Some points, each followed by its number:
[-1.   0.  -0.2 -1.   0.7  1.3 -1.2  1.1] 0
[ 0.2  1.4  0.4  0.7 -1.  -0.7  0.6  0.9] 1
[-0.2  1.2  0.3  0.  -0.7 -1.   1.2  1.3] 2
[-0.5 -1.   1.  -1.4 -0.9  0.9 -0.9  0.7] 3
[-0.4  0.1  0.7  1.  -0.9 -1.3  0.   0.8] 4
[ 0.  -0.1  0.4 -1.7  0.2  0.7 -1.2  0.3] 5
[ 1.2 -0.6  1.2 -1.7 -0.7  0.6  0.3 -1.9] 6
[ 1.8  1.6 -1.4 -0.6  0.4 -1.3  0.5 -1.7] 7
[ 0.4  1.1 -1.   0.9 -0.1  0.3  0.9  0.5] 8
[-1.4  0.   1.1  0.6 -1.2  1.2  1.2  0.9] 9
[ 0.4  0.6 -1.9  0.6  0.1  0.8  0.7 -0.4] 10
[-1.1 -1.   0.3 -1.4 -0.1  1.8 -1.1  0.3] 11
[-0.7 -1.1 -0.3  1.  -0.1 -0.8  1.3 -1.2] 12
[-1.5  1.2  0.2  0.7 -0.7 -1.1 -0.6  1.1] 13
[ 0.6  0.1  0.7 -1.6 -0.2  1.8 -1.2 -0.8] 14
[-1.  -0.5  0.8 -1.7 -0.4  1.8 -1.   0.7] 15
[ 2.  -0.2  0.8  0.7 -0.4 -1.1  1.2  0.2] 16
[-0.6  2.   0.6  0.  -0.1 -0.1 -1.1  0.5] 17
New points follow, each followed by the numbers of its three nearest points above, looking only along the 2 directions in which the numbered points spread most, nearest first.
[-0.6 -1.4 -0.9  1.2  2.  -0.5 -0.1 -1. ] 10 12 8
[-0.2 -0.1  0.7  0.3 -0.8 -1.  -0.5 -0.3] 17 8 12
[-0.7 -0.3  0.6  0.7 -0.7  0.   1.2  1.9] 13 4 9
[ 0.3  0.4  0.9 -1.2 -0.9 -0.2  0.3 -0.3] 10 12 17
[-1.3  0.5  0.8  0.7 -0.8  0.2  1.2  1.3] 13 9 4
[ 0.1 -1.9  0.8  1.5  2.  -0.2 -0.9  0.7] 17 9 4
[-0.5  1.1  0.8 -1.1 -0.6  0.  -0.7 -0.8] 5 17 0
[ 0.8 -1.2 -1.8 -0.2  2.  -0.8 -1.3 -1.3] 6 10 7
[-0.2  0.3  0.7 -1.  -0.9  0.4  0.  -1.1] 5 10 14
[-1.3  0.2  1.   0.9 -0.1 -1.4 -0.2  1.2] 13 4 9
[-0.6 -1.9 -0.3  0.7  2.   1.6 -1.2 -1.9] 14 5 6
